Each row is where one point has got to under a steady rotation. How many ticks took it there?
The counts run from 0 to 336.
[  5.7  15.8  -6.5  32.3 -18.6  -9.2  13.5   1.5  -9.9 -10.0  -6.8 -52.5
  27.3   6.5 -33.8 -23.3  11.8 -12.4 -14.3  20.2  20.3  45.1  11.7  21.0
  20.9 -19.0 -37.7   0.3  20.8  42.6   3.9 -14.8   3.0  19.8  13.2  29.2
 -11.7   2.1   3.2  43.4  -9.2  -1.2  19.0  -5.8   3.7 -54.3  11.6   2.6
  28.6  -4.9  26.1 -26.9  35.6 -13.9  -4.2  29.9  -6.5   4.7  11.9  25.9
  12.9   4.5]
274
[ 15.7  22.9   5.2  26.0 -32.6 -16.2   1.8   1.1  -6.6  -6.5 -13.7 -38.0
  27.1 -22.4 -42.1 -21.7   7.5 -10.1  -0.4   3.9 -14.3  46.2  -0.5   0.9
  11.9 -22.8  16.0   6.4  17.1   4.3  52.5 -18.4  39.5 -15.3  16.1  -2.2
 -13.3  -3.2 -17.0  17.1   6.0  -6.7  26.8 -27.3  -5.8 -25.8  18.2  25.7
  15.3  13.2  41.5 -21.9  24.4 -19.7 -30.5  20.8   1.4   5.1 -37.3   3.4
   8.6 -12.7]
266
[ 21.8 -21.5   6.3  -2.5 -39.0 -30.3   1.9 -19.5   6.0 -14.9 -13.1 -22.0
  57.5   1.7 -13.4 -11.2 -33.5  -8.7 -38.9  16.4 -12.0 -14.8  23.4   0.7
   8.5  -1.3  21.3 -15.2  12.8  -4.6  76.0 -12.6  30.8  -8.1  29.5   5.3
  -6.1   1.3  33.5  39.9 -22.4  -5.8  29.7 -15.9  -9.8  -6.5  10.2  -1.4
  15.8  -5.1  24.9  -3.2  32.6  -9.7 -17.5 -30.0  -6.6   0.4  -3.7 -10.7
  -4.1  18.1]
64
[-15.6 -18.2  12.1  12.7 -18.3   1.8 -12.9 -23.8  44.8 -11.3 -11.0  10.7
  66.1  42.1 -21.0 -11.9 -16.5 -11.6 -19.2 -12.8  -1.4 -31.7  26.0  46.4
  13.3  17.1   6.0  27.1   3.4  -4.8  44.2  -8.6  32.3   1.0  19.2  -3.3
 -16.7  -4.1  12.0  33.5 -19.3 -12.5  22.8  11.5  -8.5 -14.9  -5.2 -28.4
  -0.1   3.6 -10.3   6.5  14.3  -6.9 -24.2  -9.0   7.4  -3.2  57.9  13.2
  23.6 -14.5]
220
[-13.5  -1.5  15.4  -7.5   1.4  22.8  13.1   3.6  31.9  -5.8  -4.9 -24.4
  16.9  -1.5 -46.0 -24.7  -8.6 -45.8  16.2   1.8  19.5  18.0   8.7  33.9
   5.1  -7.9 -19.6  42.4  20.7   6.8  34.7  -1.2  14.7  25.1  -0.6   3.4
   5.4 -15.5   2.6  44.9 -14.6   1.0  12.4 -16.6 -15.8 -28.3  -5.3  19.4
  50.2   7.8 -15.7 -15.0  32.7 -12.3  -5.5  25.9   3.5   8.3  32.8  36.2
  21.1 -32.3]
16
[ 25.9   8.4  20.4  16.6   1.7 -22.0  11.2  11.7 -25.1 -22.7   8.6 -48.9
  19.8  12.0 -49.5 -19.1   7.8 -14.4 -27.3   2.2  31.7  39.0  28.1  26.2
 -10.1 -11.2 -12.3  16.4  18.5  14.3  50.9  -8.2   6.0   3.8  -1.2  17.4
 -27.6  -1.4  -4.2  32.6   7.3  -8.2  18.2 -24.2   8.2 -24.3   3.2   4.9
  39.2   0.1  15.6 -21.3  25.2 -28.5 -13.7  23.3   0.0  -3.6   9.0  13.7
  14.1  16.7]
272
[  3.6  -2.1  -3.1 -22.2 -30.4  -6.1  14.5   1.7  18.1   5.5  -6.3 -23.0
  27.7 -39.1 -30.7   0.5 -11.6 -38.3  -5.0  22.8  -1.6  23.7   6.3   9.6
 -10.1 -22.8  33.3  12.1  16.6   6.1  62.4 -28.9  24.7 -17.8  29.9  -6.7
   5.1   5.7  28.8  36.6  -9.8 -28.6  27.2 -28.1 -21.7   3.3   9.8  24.4
  39.5   3.0  22.2 -20.0  31.5  -4.0  -5.6 -13.6  -2.2   5.3 -39.3   1.4
 -13.7 -13.2]
165
[ -2.5 -33.1  20.4  25.3  -7.2 -32.6   1.6  31.7  14.6  13.8  12.4 -20.0
  22.4  -1.5 -58.8 -43.3 -14.9 -13.2   8.9   1.4  -4.3  13.0 -11.7  11.8
  19.1 -11.3 -10.9 -26.2  26.6  23.5  34.8 -10.1  16.7  -8.1  23.3   0.0
  14.9 -43.1  29.1  24.4  -3.9 -25.1  30.5  -0.8  -1.5   6.0   7.8  26.5
  27.1  -8.8  -6.6  -4.2  38.4  11.9 -15.5   1.0  25.3  12.9  14.3  30.6
  16.6 -14.9]
180
[  4.9   0.0   5.0  -3.2 -32.6 -26.6  13.9  -0.1  17.3  11.2   0.1 -21.2
  22.1 -16.1 -41.4   4.5   9.4 -36.1 -12.2  11.5   4.8  30.7   9.4  24.0
   1.5 -28.5  29.4  14.7  11.4   7.9  60.7 -33.5   3.4 -31.2  28.0 -11.1
  -4.5   7.7  26.8  40.8  -9.9 -40.1  36.8 -31.0  -7.0   4.8   8.9  12.6
  28.4   4.9  24.2 -20.7  16.8 -16.2   2.7 -13.3   0.5 -12.8 -33.9  -1.2
 -26.7  -8.5]
166
[ -3.5 -15.1   2.5 -24.3 -19.6   6.3  20.3  24.8  35.0   6.7 -26.9 -22.8
  25.9 -21.4 -34.6 -15.8 -28.5 -42.0  -4.1  22.2   2.1  -1.6  -1.3  18.9
   3.7   1.9  17.4  21.7  11.4  17.0  65.3 -11.9  13.5  11.0   5.2   9.9
  15.2 -28.6  27.5  29.5 -38.2 -11.9  42.1  -5.0  12.3 -12.5  22.4  15.7
  32.4  20.6  -3.7 -27.0  39.3  22.6 -21.7   2.6  11.9   4.9  -6.4  12.9
 -14.0  -7.4]
304
[ -9.7  28.0   1.7  32.6   3.7  -5.3 -12.1  -2.5 -26.9  23.7  -4.2 -27.0
  19.1  -8.4 -54.4 -31.0   7.4  -1.9   8.8   5.2  19.1  26.7  -5.2  23.6
  15.4 -30.9   2.6  37.7  26.4  19.8  31.0 -15.4 -14.7  -4.9   0.5  -3.6
 -36.2 -12.6  -3.9  -9.4 -17.3 -12.6  25.4  -2.5   8.5 -10.5   5.4  -6.2
  -5.3   8.4  19.5 -27.2  18.3   3.9 -55.7  32.7  42.6  25.9  32.5  18.5
  36.1 -12.9]
110
[ 19.1 -15.3 -22.8   6.5 -41.5 -30.4   2.0   4.1  25.1 -22.1  -5.4 -12.3
  44.0  -7.5 -17.5  13.6  -8.4 -25.6 -26.6  25.0   5.0  42.3  28.9  24.1
 -12.3 -18.8  39.0  18.7  18.2   4.2  40.0 -27.4  10.3 -17.1  33.9 -11.9
 -23.8   2.8  31.5  31.2  -1.0 -21.8  41.5   8.6   6.5 -17.0  11.0  12.4
  24.1  -8.1  -2.1   5.8  50.5 -30.7 -15.9 -16.9  -3.6 -15.8  -6.6   7.4
 -22.4  15.7]
288
[  4.7 -16.9  27.0 -25.4 -10.7 -13.3  27.8  -0.7  20.2  -4.3 -20.0 -40.9
  17.6  12.1 -41.6 -18.4  -4.7 -24.3 -11.8  11.2  23.2 -11.8   8.5  27.4
  25.6  -8.7   3.3  17.2  16.5  -0.8  45.5 -21.9  30.5   1.4  20.3  30.0
   1.9 -15.9  31.1  30.8 -22.5  -7.7  46.1 -18.0 -10.4 -17.3   7.9 -21.7
  43.0  22.7  -9.8  -2.2  46.3  22.4  14.7  15.0 -11.4 -15.8  14.6  -4.2
  -3.8  -4.1]
299
[ 17.4 -24.5 -15.0  33.7 -33.8 -32.3  -5.9   8.4  29.1 -15.8  -7.1 -12.6
  52.3  12.3 -21.6 -13.9 -15.0  -0.7  -8.7  19.1   8.3  41.4  -1.8  10.4
   4.5 -11.2   5.2   7.5  36.5  -2.9  55.0  -4.0  40.8 -21.1  21.2 -11.8
  20.8   2.9  24.1  59.4 -14.7 -13.0  22.1   9.3  18.3 -10.8  -4.6  11.7
  17.2  -2.0  -0.2  -6.8  30.2 -30.3   1.5  -4.9  -2.4  -0.1  26.3  29.6
   8.7  25.8]
285
[  2.4  12.6  -2.4  32.9  -8.4 -13.7   1.6  13.3  -7.7   0.1 -11.4 -18.9
  38.9  29.4 -33.1  -1.6  -3.7 -10.9 -26.8  21.8  27.5   5.2  31.0  32.2
  14.3   2.3   9.5  35.5   0.4  36.4  32.8 -14.8 -25.7 -13.5  15.3  -5.2
 -32.5 -15.6  21.2  25.2 -39.5  -8.0  35.8  19.7  35.5 -28.8  17.4 -12.3
  -3.2  -1.5   0.3 -23.2   3.8  -9.2 -39.3  12.2  29.0   7.2  43.1  13.9
   2.5  16.5]
210
[ 17.2   2.4  13.1   9.3  -2.8 -12.3  -8.8  13.5 -23.2  -5.1 -18.5 -23.6
  43.5  14.2 -32.6 -23.6 -38.4  -5.3 -18.4  17.1   6.4  -0.9   3.1  12.3
  16.0  -3.6  17.5  37.0  23.2   5.9  69.2   1.4  -1.6 -11.0  -6.6   2.1
 -14.0 -30.1  19.1   7.4 -41.0  12.4  28.7  -7.8  23.7 -11.8   7.1  11.7
  11.7   5.6   0.6 -32.9  19.2  -2.6 -42.0  -2.8  29.1  21.4  30.9   5.2
  17.6  21.7]
207
[ -2.5   0.9   3.0  -0.1  -7.6 -15.8   5.8 -33.9   1.3   3.5   1.8 -16.9
  16.2 -22.2 -22.5 -14.2  -0.1  -2.8 -12.2  23.4  24.4  38.3  24.6  28.5
  15.2 -33.1 -12.5   2.4  34.1   5.3  33.5 -34.7  27.8  15.8  26.0   2.6
  -8.8  48.3  15.4  46.0 -12.3 -45.5  17.4  -3.4 -28.4   0.3 -21.3  -6.0
  22.0  -1.1  18.5  -0.8  18.1 -21.6  -7.9  -1.2   3.1  11.9  32.3  13.4
  22.9   1.3]
29
[ -2.7  24.4 -27.4  -3.6 -19.2   0.8  26.5  -5.9  14.1   8.8 -14.0 -17.3
  23.3 -25.8 -45.7   2.2   2.7 -19.9  -3.5  25.0  41.5  24.0   2.4  26.0
  18.1 -25.6  -1.0  10.1  17.2   4.4  28.9 -22.0  36.7   8.4  39.6   6.0
  -1.4  33.1  16.6  15.7  -4.5 -37.4  16.1 -12.9 -27.0  -0.9 -10.2  14.5
  36.1   7.7  44.8  14.7  42.4   6.6  12.3  20.2  -9.2  -2.9  23.3  28.8
  -9.4 -22.6]
34
[ 20.9  16.9   6.6  -1.0 -28.5 -20.6  12.5  15.2 -17.3  -4.8  -1.6 -47.7
  13.8 -27.1 -25.3 -34.2 -12.2  -8.0 -36.5  33.1   7.0  27.8  25.7   3.7
   4.9 -25.6  -4.0 -17.3   8.9  29.4  48.4 -21.2  14.5  30.8  19.0  26.7
 -10.7 -13.8   7.4  20.9  -9.2 -16.9  42.4  -1.0   8.2 -31.0  21.8  20.6
  30.3  11.7  18.3 -23.4  25.3  -3.2 -39.3   7.1  14.7  28.8 -10.5   7.6
  11.7  10.1]
47
[  6.2 -11.3  -9.2  -4.6 -18.9 -16.3  32.8  -4.8  -1.9   2.7 -36.7 -24.5
  30.1 -15.0 -52.2   9.8  -9.6 -38.7  -7.5  18.7  45.5  14.1   0.4  46.8
  26.6 -16.5   8.7  23.2  20.2  10.9  23.3  -8.6   9.7 -27.5  26.9  11.3
  -4.3   4.4  41.4  31.4 -40.4 -15.2  32.6 -17.9  -9.6 -21.2  -0.2  -6.3
  29.4  -4.6  21.7   4.5  26.3  17.5  26.4  -0.2  -6.7  -5.9  18.5  11.8
 -17.7  -1.9]
296
[-19.8  -9.1   9.7  19.6 -22.7 -17.1  -7.4   4.9  24.3  -3.5 -19.2 -12.2
  45.3  11.7 -25.9 -29.3   0.8 -11.8  -3.3  21.4 -23.9   1.4   0.2  15.6
  23.4   0.1  22.8  11.0  21.8  45.4  24.3 -16.6 -14.3 -15.6  18.2  -6.2
  12.9 -34.6  33.5  37.4 -33.7  -8.3  38.1  27.0  20.2 -32.4  27.9  -7.1
  -8.2   7.3 -27.8 -32.9  28.6  13.6 -37.9   8.1  28.3  17.5   7.9   8.7
  21.2  -4.7]
83
[-15.4  29.4  -3.0  26.4 -25.7   8.4 -19.0 -35.1  19.2   3.5   8.2 -11.7
  19.6  -6.2 -17.8 -29.5   4.0 -14.9  -1.2  26.7 -17.4  33.7  10.8  13.7
  16.1 -20.4  -2.4   8.5  22.1  40.3  21.4 -38.5   8.7  12.7  21.4 -11.7
  -4.1  16.5   2.6  37.2  -1.4 -30.3  21.3  11.8 -15.2 -27.8  -1.2  11.5
   8.4 -10.4   7.5 -28.1   2.9 -28.7 -56.2   7.2  16.8  31.1  15.8  21.9
  38.3 -21.5]
248
[-22.6  15.0   9.6  18.9  -4.6  25.4  -8.6   4.4  27.7  -2.2 -14.0 -15.7
  33.4 -18.8 -39.2 -23.9 -12.0 -40.8  10.1  10.0 -10.2   8.5  -5.6  32.2
   1.6   4.7   2.3  14.0  -4.4  26.2  50.5 -19.3   5.7   3.8   9.7 -17.6
  11.5  -0.7  -1.0  40.5 -12.1 -26.6   1.7  -3.6 -15.7 -17.2   5.4  36.0
  25.4  -3.1  10.9 -33.1 -13.3  -0.7 -32.6  19.5  24.8  32.7  16.0  36.4
  37.2 -33.6]
243
[ -8.0   2.5 -17.2  32.1 -16.2  28.2  -2.9  -8.5  29.4 -24.3 -20.3  -7.0
  45.2  -0.1 -32.7 -18.0 -31.0 -19.2 -11.9  13.2  -5.1  15.6   2.5   8.2
   9.9  -0.1   1.8  14.8   5.2   7.5  29.6 -10.6  40.6  14.9  24.0 -14.2
 -22.6  -4.8 -12.9   3.4  -3.3 -29.3   2.4  32.1  -8.3 -15.3 -14.8  29.2
  26.1 -10.9  13.2  -9.2  27.2 -18.9 -46.8  14.3   7.5  13.3  39.2  41.2
  50.5 -20.4]
121
[ 18.6  26.4  -2.2  11.0 -48.7 -32.1   6.3  25.7 -10.4   8.0  21.0 -39.1
  18.2 -15.6 -41.5 -23.1   2.2 -11.3 -28.9  16.2   9.7  34.6  17.0   6.8
   8.6 -29.4  -9.8 -18.7  16.5  35.9  43.6 -12.6  -5.6  31.7  27.0  21.6
 -19.5 -17.7   6.2  23.5  -5.2  -6.7  39.2 -12.1  18.8 -32.8  28.6  11.8
  17.4  -2.5  15.9 -11.0  31.1   0.1 -30.8   5.2  15.4  24.1  -9.1   8.9
  -1.6   2.9]
48
[ 15.7  -0.7  12.7  27.9 -20.6 -35.5  16.9  34.2   2.3 -10.8  27.1 -18.4
  24.9  14.6 -63.1  -9.6 -14.8 -26.8 -36.5   1.3  35.5  11.5  28.1  31.4
   1.2 -13.5 -16.7 -18.4   5.2  36.9  25.5  -4.5  -1.5   5.7  36.4  17.1
 -42.0 -20.5  28.8  33.1   2.7 -11.4  28.0   6.8  -1.7 -13.2  -2.3  11.3
  24.8 -31.8   3.1  11.2  35.6 -11.2  -6.4 -11.0   6.1   4.8  19.6  20.0
  -0.6  13.2]
53
[-13.3 -20.6 -18.1   6.2  15.5  -5.1  -6.9 -36.3   3.5   7.9 -10.7  -5.7
  49.3  -4.6 -45.4 -20.0 -20.2  -9.6   5.3  21.3  20.2 -20.7  -1.4  39.9
  30.1 -16.6   4.4  38.1  29.8   2.3  19.4 -15.2  -0.1 -13.5  15.5 -20.6
 -11.2  18.4  36.1  13.7 -29.7 -17.5  11.5   3.6 -39.9  16.6 -19.8 -12.7
  14.8  -9.1  -5.2   9.9  47.8   9.6 -23.7  -4.2   7.6  12.3  41.3  25.9
  28.0 -15.7]
94
[  5.4 -24.5 -20.5  16.0 -11.3 -25.8  17.4  -2.3 -20.1   6.5   8.9  -3.1
  40.5  -8.5 -47.4   0.5 -22.7 -24.0 -24.5   5.6  13.5  10.3  24.7  34.9
  13.8 -12.2   7.9  -2.3  21.8  18.1  31.7  -7.7  -5.0 -15.6  33.8  -7.4
 -49.9  -3.3  37.1  -0.7 -18.7 -26.6  35.0 -13.6 -15.6   1.8   0.0   2.7
   8.8 -23.6  43.8  11.4  47.4  -4.1 -22.5 -34.5  15.2 -12.0  15.7   2.6
 -16.0   2.7]
192
[  4.2   0.5   5.6  11.4 -29.4 -11.6 -16.9   5.0  23.9  -9.3  22.2 -31.2
  27.3   3.3 -34.5  -0.4  14.0 -13.2 -31.5  21.2  23.6  29.7  49.3  40.3
 -30.8 -11.4  -3.6  12.7   7.8  12.8  47.1 -16.9  -4.2  28.7  10.9  15.8
  -9.5  16.6  12.7  62.2   0.3  -3.1  14.1  -6.7  -4.1 -11.6  13.3 -12.0
  14.7   7.6  -8.6  -8.1  11.9 -31.9 -18.5  21.7   3.0  18.7  16.2  29.6
   3.5   6.3]
150
[ 16.4  14.7  28.3   0.4 -35.1   9.4   5.9  -3.6  13.1 -36.8 -29.5 -44.0
  21.0  -7.8 -24.5 -16.6  -8.3 -30.6 -21.3   6.4  -4.3  27.6   8.6  12.0
  11.7  -8.4   3.5   6.6   1.0  16.0  56.7 -10.5  36.9  -5.3  18.9  22.6
   7.6 -16.1 -15.4  47.6 -12.5  17.2  28.7  -5.4  -2.0 -43.1   4.3  21.8
  29.0   8.2  -3.9 -31.3  -5.2 -20.1  -6.8  18.1   5.7  27.7   0.0  12.1
  33.3 -12.8]
143
[  0.5  -9.9   8.3   3.7  -9.8   9.1  -8.1 -49.1   1.6 -24.1 -50.1 -28.8
  34.0  -0.6 -11.5 -12.4  -5.0 -15.9 -12.5  16.0  -6.9  17.8  12.4  31.2
  20.5  -4.0  25.1  42.5  21.0  -5.2  54.3 -17.7  42.9 -30.4  15.6  -9.4
  -1.4  23.8  -6.3  41.4 -24.1 -11.6  24.3 -10.0  -9.1 -27.4 -10.5 -12.2
  18.4  19.0  18.4 -28.7   0.0 -22.1 -16.3  14.3   0.1   8.9   3.3   1.4
  32.5 -10.2]
3
[ 18.4  16.7  -9.7  13.4 -26.2   4.7  -4.3   3.2  16.7 -21.2 -11.3 -37.3
  27.9 -15.8 -18.2 -10.6 -14.6 -26.1 -13.7  40.5  21.3  34.5  13.2  11.5
 -14.4 -14.3  11.7  26.0  11.1  23.7  46.7 -19.2  10.9  11.4   1.7   2.4
  14.6  10.4  12.6  57.4 -22.3  -5.2   8.9  10.0  10.5 -32.8   3.4  22.7
  32.3   0.6  -8.4 -27.9  -5.5 -19.9 -19.0  27.5   9.3  36.3  14.2  38.8
  16.4   9.4]
147
[-14.2  21.7  13.0  10.0  -9.8   7.9  -9.6 -29.6  23.9  -6.6  13.0  -4.9
  26.6  17.1 -18.6 -35.0   4.0 -16.7 -10.2  17.4 -15.7  18.7  24.5  11.8
   8.2 -10.1 -11.7  16.1  14.6  30.6  48.8 -36.7  13.7  21.8  13.0  -3.9
  -1.8  19.4  -8.2  46.7  -7.3 -36.1   2.1   6.0 -13.2 -13.4  -3.6  11.3
  18.2  -2.4  15.3 -41.2  -2.6 -34.4 -50.4   9.1  16.9  24.2  25.2  16.7
  48.0  -4.7]
247
[  6.6   9.0  -4.1   2.7 -22.0   5.8  -7.1 -43.1   5.4  -8.5 -42.1 -25.6
  34.5  -7.0 -18.6  -0.9  -1.0 -23.0   6.6   9.2 -16.5  34.0  14.5  12.1
  17.3 -12.5  30.2  51.7  25.9  -2.1  41.9 -18.3  35.6 -31.8  13.1 -11.3
 -11.0   2.2  -1.4  24.8 -24.3   2.8  32.4  -8.7 -14.8 -43.4  -5.8  -5.4
  13.3  14.7   8.9 -28.3  11.5 -30.6 -24.5   4.1   0.5  11.2 -10.2  -0.1
  25.1 -24.5]
4
[-17.0  13.7  29.5  27.9  -5.9   6.7 -16.8   5.2  32.0  -6.9  16.0   2.2
  16.4   6.4 -51.6 -22.3  -5.6 -29.2  -4.3  -7.9  -4.4  22.9  24.6  27.7
 -12.8  -4.4  14.1  21.7   2.7  26.8  57.1 -26.7   5.0  -5.7  23.0 -12.6
 -21.0 -13.6 -11.1  27.6   8.7 -30.2  17.5   1.0 -13.2  -2.4  -3.8  24.2
  20.5  -7.5 -15.2 -24.0  -3.6 -36.7 -48.8   8.2  22.3  22.9   6.8  25.9
  33.6 -24.4]
245
